One turn moves each row of this set onto another row. After a few examples, where does it send each row asked below?
Q_618: [-6, 13, 13, -8, 8, 21, 2, -5, 14, -3, 7, -3, 6, 10, -6]
Q_94: [-6, -11, -1, 4, 5, 16, -10, -13, 12, 7, 19, -1, 0, 4, -17]
Q_383: [-15, -11, 8, 11, 7, 16, -10, -11, -1, 4, 16, 6, 0, 5, -10]
Q_604: [-12, 3, 5, 7, -4, 3, -5, -12, 1, -18, 9, 6, 23, 9, -3]
Q_947: [-13, -8, 5, 3, 4, 10, -9, -14, 4, 5, 22, 4, -4, -1, -13]
Q_737: [-9, -8, 6, 9, 6, 19, -6, -9, -8, 5, 23, 0, 4, 2, -11]
Q_324: [-1, 0, -6, 2, -4, 4, -3, -14, 17, -10, 9, -2, 25, 8, -10]
Q_730: [-8, -14, 2, 11, 8, 21, -10, -9, 6, 7, 12, 1, 3, 8, -12]
Q_507: [-7, 14, 12, -10, 8, 20, 4, -5, 14, -1, 10, -3, 7, 8, -6]
Q_331: [-3, -3, -1, 11, -3, 10, -4, -11, 8, -14, 4, 1, 28, 15, -5]
Q_76: [-6, -11, 3, 10, 8, 23, -7, -9, -4, 8, 21, -3, 5, 5, -14]
Q_819: [-6, 14, -3, 0, -11, 10, 0, -11, 11, -11, 9, -3, 26, 11, -4]
Q_449: [-8, 14, 13, -11, 9, 22, 3, -5, 12, -4, 7, -2, 7, 10, -5]
Q_811: [-3, -9, -1, 6, 5, 20, -7, -12, 1, 8, 23, -5, 5, 3, -16]
Q_861: [-7, 11, -3, 1, -10, 13, 0, -9, 8, -10, 6, -3, 27, 13, -3]
Q_224: [-7, 4, -1, -1, -7, -2, -6, -16, 9, -15, 15, 3, 22, 3, -7]
Q_226: [-11, 16, 1, 1, -11, 10, 1, -9, 6, -11, 9, 0, 26, 12, -1]
Q_154: [-10, 15, -2, -2, -12, 6, -2, -11, 8, -9, 9, -1, 25, 10, -3]
Q_265: [-8, 14, 14, -11, 8, 19, 2, -6, 12, -3, 10, -2, 5, 8, -5]
Q_216: [-8, -6, 2, 4, 4, 17, -7, -13, -2, 8, 27, -3, 2, -1, -15]

Q_383 goes to Q_947
Q_449 goes to Q_265
Q_224 goes to Q_324
Now these:
Q_737 goes to Q_216

One turn moves each row of this set onto another row. After a few examples, where does it send each row asked below?
Q_21: [1, -13, 0, 6, 7, 14, 1, -3, -10, -3, 4, -13, -3, -17, -8]
Q_889: [2, 4, -13, -9, 4, -4, 9, -6, 1, 9, 8, 3, -7, -19, 13]
Q_372: [3, 7, 2, 7, 19, 8, 9, 0, -18, -3, 8, 9, -2, -11, 7]
Q_50: [0, -11, 2, 7, 4, 10, 3, -4, -7, 2, 3, -13, -5, -17, -10]
Q_522: [1, 2, 3, 5, 20, 9, 9, -1, -16, -6, 5, 4, 2, -6, 8]
Q_762: [1, 0, -1, -13, 6, -4, 11, 2, -3, 4, -5, -10, 2, 5, 12]
Q_502: [1, 3, -15, -6, 7, 1, 9, -3, -1, 5, 5, 5, -8, -22, 16]
Q_997: [-1, -1, 0, -12, 6, -2, 8, -2, -1, 3, -9, -6, 4, 5, 7]
Q_915: [13, 9, -8, -9, 5, 12, 5, 9, -6, -6, -1, -13, -14, -18, -7]
Q_62: [2, 0, -14, -11, 6, 1, 10, -5, 2, 3, 6, 6, -6, -22, 12]
Q_555: [4, 0, -3, -16, 10, 3, -5, -4, -22, 11, -5, -15, 2, -19, -4]
Q_363: [10, 7, -7, -7, 4, 13, 4, 5, -6, -5, -3, -13, -15, -20, -8]
Q_764: [0, 2, -15, -6, 10, 1, 11, -5, 0, 5, 8, 4, -11, -19, 16]
Q_832: [0, 1, 5, 3, 18, 8, 10, 2, -17, -5, 4, 7, 3, -10, 8]
Q_223: [-1, 0, 0, -14, 3, -2, 11, 0, 0, 5, -5, -10, 7, 3, 10]
Q_504: [1, 2, 3, -8, 6, -1, 8, -4, -2, 3, -6, -8, 5, 7, 7]
Q_346: [3, 0, -4, -17, 7, 5, -2, 0, -21, 9, -5, -16, -1, -20, -4]
Q_872: [11, 6, -8, -9, 4, 15, 1, 7, -4, -7, -2, -14, -13, -21, -1]
Q_516: [0, -3, -5, -16, 11, 8, -4, 2, -19, 10, -5, -19, 3, -17, -2]
Q_422: [0, 1, 6, 2, 21, 11, 11, 0, -17, -2, 7, 2, 2, -7, 10]
Q_775: [3, -10, 2, 5, 5, 12, 1, -6, -10, 1, 3, -13, -3, -18, -11]

Q_775 goes to Q_363
Q_555 goes to Q_50
Q_762 goes to Q_422
Now these:
Q_872 goes to Q_516
Q_223 goes to Q_522
Q_889 goes to Q_504

